Families of rows that turns and mirrors carry onto each other, the same ones carrying the whole set onto itself: the rest of each named row's family, in list order:
4 families of 8 rows:
z_279: [ -1   5 -10 -15   4   6  -8  -8   3  19 -11  10  -2 -16  -8   4   9   1
  -3 -13]
z_307: [-12   0   2  23  -1  -8  -2   0   9  -4  14 -24   7  14   9 -16 -12  -1
   6  15]
z_523: [ -2   8  -6 -13  13  13   1  -4   6  20  -5   9  -1 -21 -14   2   5   7
  -2   2]
z_518: [  8  -7  -9 -15   7  19   1  -6   2  15  11   3   1 -18 -18  -6   4   9
  -9   6]
z_11: [ -1   3  11  17  -7  -8 -17   4  -4 -15   2 -16  -6  22   4   5   4 -17
  -6   9]
z_126: [ -1  -2  -6  -8  10  11  15 -17   7  -5   4  13   7 -12 -23   7  10   9
  14  11]
z_250: [  0   1  -4  -8  -9   2   5 -15   4  -6  -8  13   6 -12  -5  18  22  -1
  13 -13]
z_136: [ -6  10  -1  -2  10   9   7  -6   9  -4   4  12  -3 -21 -26   4  11   9
  14   2]
z_137: [ -8  11   5  16 -10  -4  -4  -7   3 -21   5 -28  -2  15   0   5 -10  -4
  13  18]
z_688: [  4  -6  -7 -11  -5  12 -13  -7   1  10  -7   3 -10 -15 -14   6   5  -9
  -7 -21]
z_131: [ -7  -8   2  23   3  -7  -7  10  12  -3   6 -20  10  18  11 -14  -7 -10
  -5  10]
z_286: [  0   2   1   0  12  18   9 -12  14  -4  10  13  12 -16 -20   1   2   6
  17  12]
z_509: [-12   0  10  19  -4 -10  -2  -5  -1  -5   5 -26  -1  24   7  -5  -6  -4
  10  15]
z_746: [  9  -6  -7 -15 -13   9  -8  -4  -2  14   0   3  -1 -17   0   5  17  -1
 -10 -17]
z_42: [ 11 -11  -2 -14   8  23  -5   6   4  17   3  -1   5 -14 -18  -5  -3   7
  -8   1]
z_775: [ -6   1  -7  15   2  -7  -2   6  13 -18  15 -25   2   5   1 -13 -22   3
   3  14]
z_233: [ -4   6   3  -3  -9  -1   1 -20   3  -8   0  17   3  -6  -5  11  17   1
  23 -14]
z_846: [ -3  -6 -12  10   1  -7   2  -6   7 -15  25 -17  10  10   5 -17 -13   7
   3  19]
z_619: [ -6   1  -1   7 -10 -10   4 -10  -2 -20   3 -26   6  23   2   5  -2   6
  15  18]
z_458: [ -6   5   9   2  -6  -5   5  -8  -4 -16   7 -23   1  17   1   5 -14  13
  19  19]
z_832: [  5   2 -11  -8  11  19  -9  -1   9  11   2   2   0 -20 -28  -7   4   2
  -3   0]
z_661: [ -6   8  -1  -8  12   9   8 -14   7  10  -5  18  -2 -21 -12  11   5   3
   7   2]
z_750: [ -6   7  -5 -10   5   3  -1 -18   4   9 -10  19  -2 -15  -6  12   9  -3
   6 -12]
z_756: [ -1   3  -9   7   2  -7  -6   3   9  -9  26 -15  10   5   6 -22 -16  14
   3  11]
z_466: [ -5   3   4  -5  -6   1   3 -12   2  -5  -5  12 -11 -17 -12  17  11  -2
  12 -18]
z_4: [  3  -7  10  10 -14  -3  -7   6  -3 -12  -3 -20   6  22  13  10  10 -11
  -7  13]
z_264: [  9  -7  -1  13   0  -1 -21  11  10  -7  11  -3  14  13  14 -11  -1 -15
 -16   4]
z_674: [  1  -7  -2  16   4 -10 -15  17   7 -13  13 -12  -1  14   5 -13  -7  -9
 -17   5]
z_993: [ -8  -9  10  20   0 -10  -7   6   2  -4  -1 -20   2  27   8  -3  -3 -12
  -2  11]
z_10: [  7 -13  -1  15  -1  -1  -9  11   7  -8  19 -11  10  10  14 -12  -1 -11
 -19  12]
z_83: [  3  -5  16   9  -9   0 -10   0  -3 -15  -7 -11   4  25   9  17   1 -16
   0  11]
z_202: [  8  -6   0 -16 -12   3 -13  -2  -6  13  -6   2  -4  -5  -3   5  11   2
  -2 -24]

Which other rows belong to the same family as z_286? z_42, z_233, z_458, z_756, z_264, z_83, z_202
Which other rows belong to the same family as z_307? z_279, z_523, z_131, z_509, z_661, z_750, z_993
Which other rows belong to the same family as z_466? z_11, z_136, z_137, z_688, z_775, z_832, z_674

Families of rows that turns and mirrors carry onto each other, the same ones carrying the whole set onto itself: the rest of each named row's family, in list order:
8 families of 4 rows:
z_528: [ 15  -7   7 -13  -5  11  -6   0  19   4]
z_498: [ -4   9  -4 -17 -13 -15  -8  10  -7  15]
z_878: [-12  19   5   0  -5 -14 -16  16 -10 -18]
z_562: [  0   6 -14  -6 -17  -3  -9  15   0  19]
z_881: [  8  -5   2   5   0   8   5  20   9 -24]
z_75: [-16   4  12 -14 -17 -12 -18  -1  -9   9]
z_511: [ -2   9   1 -10 -11  -6 -21   0   0  21]
z_68: [ -4 -18  16  -8  -8   4 -13  -3  16   7]
z_484: [  1 -16  -2  -1 -13  10  11   5  12   4]
z_577: [  7 -10  -1   1 -22   9   8  -7  -2   1]
z_172: [ 19 -11   9  -4 -10   2  -1  -7  12  -3]
z_253: [ -8  -6  16  10   3  16  -1   8  10 -20]
z_173: [ 13 -20   2  -4 -12  10  -4   1  11   5]
z_64: [ -8  23   4   1  -7  -5 -20  25  -7 -13]
z_95: [-18   2   3   5  -5 -17  -7  21 -14 -13]
z_497: [-20  19   3  -1   6   2 -13  10 -15   0]
z_319: [ -6 -20   8  10   3  -2  -3  18  11 -15]
z_612: [-16  21   3  10  -5  -6 -16  13 -13  -8]
z_116: [  1  -8   7   8  -1   0  -2  16   6 -30]
z_86: [-15  16   1   7   9  -9 -10  23  -1  -7]
z_581: [-10  -2   4  14   2   8  11   7  -7 -18]
z_434: [-11  17  -4   7   8   8 -21  19  -3   2]
z_953: [  4 -13  11 -15 -19  10   2  -6   4   2]
z_488: [ -9  24   2   2  -7  -7  -4  17 -11 -19]
z_297: [ -5   0   9  15   3  20  -4  -2  -6 -16]
z_460: [  7  -4  10   7   5   9  -6  15  -2 -27]
z_874: [ -2  11   7 -19 -14 -12 -22  -1   4   8]
z_372: [ -8   5  -3 -16 -10   5 -12   8   5  23]
z_621: [ 12 -16   8 -11 -11   2  -8   0  19  -4]
z_87: [ -2  -9   5  17  -4  10   0  15  -3 -24]
z_391: [ -1  22   8 -17 -12  -5 -15  -3  -1   8]
z_152: [  3  15   3 -11 -22 -11 -15   3   7  12]

Which other rows belong to the same family as z_581? z_484, z_497, z_372
Which other rows belong to the same family as z_152? z_172, z_64, z_460
Which other rows belong to the same family as z_253? z_498, z_86, z_953
Which other rows belong to the same family as z_621? z_878, z_116, z_874
Which other rows belong to the same family as z_75? z_68, z_95, z_319

